Where one turn sends some rows of the set: a few examples, then the rows asked:
K563: [2.4,-0.8,21.1,-11.4,-24.9,-31.9,2.7,1.4,23.2,11.7,-12.8,36.5,14.0,-5.2,1.9,-2.2,-44.9,-9.6,14.2,-15.1,3.8,-8.6,-13.3,-15.3]
K237: [24.8,-19.8,15.1,9.8,2.8,-27.6,7.2,-4.5,-23.3,5.3,3.4,22.2,20.5,0.4,13.9,-20.8,-11.3,-1.6,23.8,14.6,-8.0,8.3,-25.4,-17.3]
K571: [-1.8,-2.7,18.2,-9.5,-29.9,-35.2,0.9,0.0,25.3,18.4,-7.8,42.6,16.0,-2.1,-7.5,-4.5,-44.8,-11.3,1.0,-11.9,0.7,2.6,-4.9,-16.8]
K244: [18.4,-22.8,24.8,-10.7,13.6,-22.8,-16.5,-7.0,-16.9,10.3,2.1,39.7,29.6,10.9,2.0,-7.2,23.5,-10.8,7.5,22.5,-8.5,19.3,-18.5,22.2]
K930: [19.4,-35.8,14.7,5.0,4.9,-18.5,-13.2,-7.9,-5.3,-7.2,7.0,24.1,-4.0,0.4,-17.3,9.0,14.0,-3.6,-0.2,24.1,-0.3,19.7,-6.1,18.8]
K21: [-7.3,3.7,10.8,2.8,-23.3,-33.9,-6.9,-0.3,10.1,9.7,-25.7,56.1,-9.5,-10.1,17.4,34.3,-21.3,-34.4,-9.6,12.2,-8.5,1.5,1.5,19.0]
K176: [20.7,-33.8,18.7,23.1,3.3,-20.6,-14.6,-9.2,-10.0,3.5,2.5,46.5,-4.7,-15.5,-6.8,-0.6,18.2,3.8,-0.8,29.5,-11.6,7.2,-16.3,11.2]
K621: [2.5,-23.4,19.1,6.4,-14.3,-30.8,-30.9,-10.2,-9.8,18.7,-3.7,52.6,14.2,-5.0,0.2,13.3,15.1,-34.3,8.6,26.9,-7.2,11.7,17.0,32.2]
K38: [-24.4,-0.1,13.2,-1.0,-6.5,-14.5,-21.6,-6.4,11.9,12.6,-26.2,52.0,-1.3,2.9,16.5,27.5,-2.5,-23.2,0.0,15.3,-3.5,-4.7,14.6,27.6]
K615: [9.1,-30.4,20.3,9.8,4.4,-21.4,-19.9,-11.5,-17.5,1.0,9.4,50.0,11.7,-5.1,-5.0,0.3,15.7,-15.5,4.6,30.1,-1.5,27.1,-15.5,28.3]
K739: [-14.6,-4.0,6.4,-2.1,-17.3,-30.4,-15.7,-3.0,17.7,8.0,-31.7,41.5,-9.5,-4.3,10.9,28.3,-9.8,-17.7,-20.2,21.8,-10.9,0.3,8.2,22.4]
K406: [1.2,-8.4,37.8,3.7,6.7,-27.6,8.5,-10.1,-14.1,12.0,-14.6,28.6,21.7,7.0,14.7,-23.6,-28.9,-20.3,6.0,10.7,-16.3,-1.8,-35.6,-16.8]
K504: [28.7,-21.2,12.1,-1.1,1.8,-25.2,6.5,-5.4,-24.0,2.4,5.0,12.8,21.5,7.8,5.4,-12.1,-9.3,-8.2,26.7,11.4,-4.2,11.1,-19.8,-14.9]
K730: [-2.1,1.8,22.9,-20.6,-23.7,-26.1,-2.7,-1.2,12.7,13.0,-7.3,43.0,26.5,1.9,1.5,1.4,-40.6,-25.8,24.6,-16.4,10.7,-3.0,-10.3,-7.7]
K679: [-4.6,3.2,13.5,-1.4,-18.9,-20.4,-8.6,-1.3,5.2,11.4,-24.3,55.0,-8.2,-2.6,11.6,41.8,-16.0,-38.8,3.9,4.5,-5.5,-6.0,10.1,17.7]
K411: [22.6,-29.9,20.2,-6.7,16.1,-22.0,-8.8,-2.4,0.5,0.9,-2.4,15.5,10.8,12.4,-1.7,-4.9,17.4,11.1,-1.1,18.3,-7.7,12.0,-10.5,13.9]
K591: [9.8,-10.6,35.2,-5.2,9.7,-16.7,10.6,-8.2,-12.0,8.6,-15.2,13.1,14.2,16.8,0.2,-9.4,-22.9,-18.5,12.6,2.2,-14.5,-11.2,-24.7,-22.7]
K179: [-14.8,2.8,14.7,9.8,-13.5,-23.3,-6.8,-0.7,14.4,8.8,-23.9,52.2,-14.3,-4.1,21.9,32.5,-20.9,-23.3,1.1,6.6,-2.3,-6.3,10.9,19.3]
K998: [5.8,3.2,21.4,-11.4,-30.7,-35.6,-2.3,-0.6,10.2,20.0,-11.4,55.2,24.7,-10.4,3.7,-3.6,-39.9,-22.7,15.2,-11.2,-2.0,-7.6,-20.9,-14.8]
K391: [7.4,-8.4,33.1,-15.0,2.5,-28.5,6.6,-10.1,-18.7,8.4,-12.6,18.6,27.0,16.8,0.2,-10.4,-26.3,-36.3,6.4,10.0,-12.6,7.6,-32.7,-12.0]
K506: [11.6,-28.2,15.1,24.2,-19.7,-41.0,-21.3,-6.1,3.9,17.5,-13.3,45.5,-6.4,-20.1,4.0,6.4,9.2,-7.1,-9.1,30.9,-20.7,-1.4,12.4,17.7]
K361: [25.1,-18.1,13.5,0.8,-0.7,-32.3,3.5,-6.6,-27.9,4.8,5.6,22.9,28.3,2.9,11.7,-17.7,-11.1,-14.7,22.1,17.6,-6.4,20.1,-27.2,-9.7]
K535: [29.2,-25.7,22.4,5.7,6.3,-31.0,-10.7,-4.4,-9.6,13.1,-5.7,41.2,15.5,-5.0,3.9,-13.5,21.1,9.3,-6.4,25.5,-23.1,6.2,-26.4,7.6]
K956: [1.5,-30.6,15.0,9.2,-7.4,-27.7,-23.3,-6.2,10.4,6.6,-5.9,21.4,-4.2,3.2,-0.5,15.6,7.1,-8.9,4.6,21.7,0.6,5.5,31.1,27.6]
K419: [-6.4,0.5,9.7,-2.0,-19.5,-21.2,-20.2,-5.3,5.0,17.8,-31.4,58.5,-3.7,-7.7,4.7,33.7,2.8,-29.2,-8.2,18.2,-18.0,-11.0,5.8,16.2]
K633: [-10.6,0.6,23.8,-11.4,-21.0,-23.8,-4.7,-2.5,19.5,20.5,-1.0,50.7,26.1,4.8,-4.8,-5.3,-39.0,-19.1,17.9,-16.5,9.8,2.3,1.5,-9.8]
K350: [4.1,0.3,21.8,-9.3,-31.7,-28.4,-4.3,-2.7,12.5,28.0,-6.4,60.3,24.3,-5.7,-11.4,-2.0,-33.0,-23.7,11.5,-13.4,-4.1,-5.0,-8.1,-18.6]

K179 -> K679
K350 -> K571
Now find these:
K930 -> K615
K506 -> K956
K244 -> K535
K563 -> K730
K739 -> K38
K361 -> K237
K391 -> K406

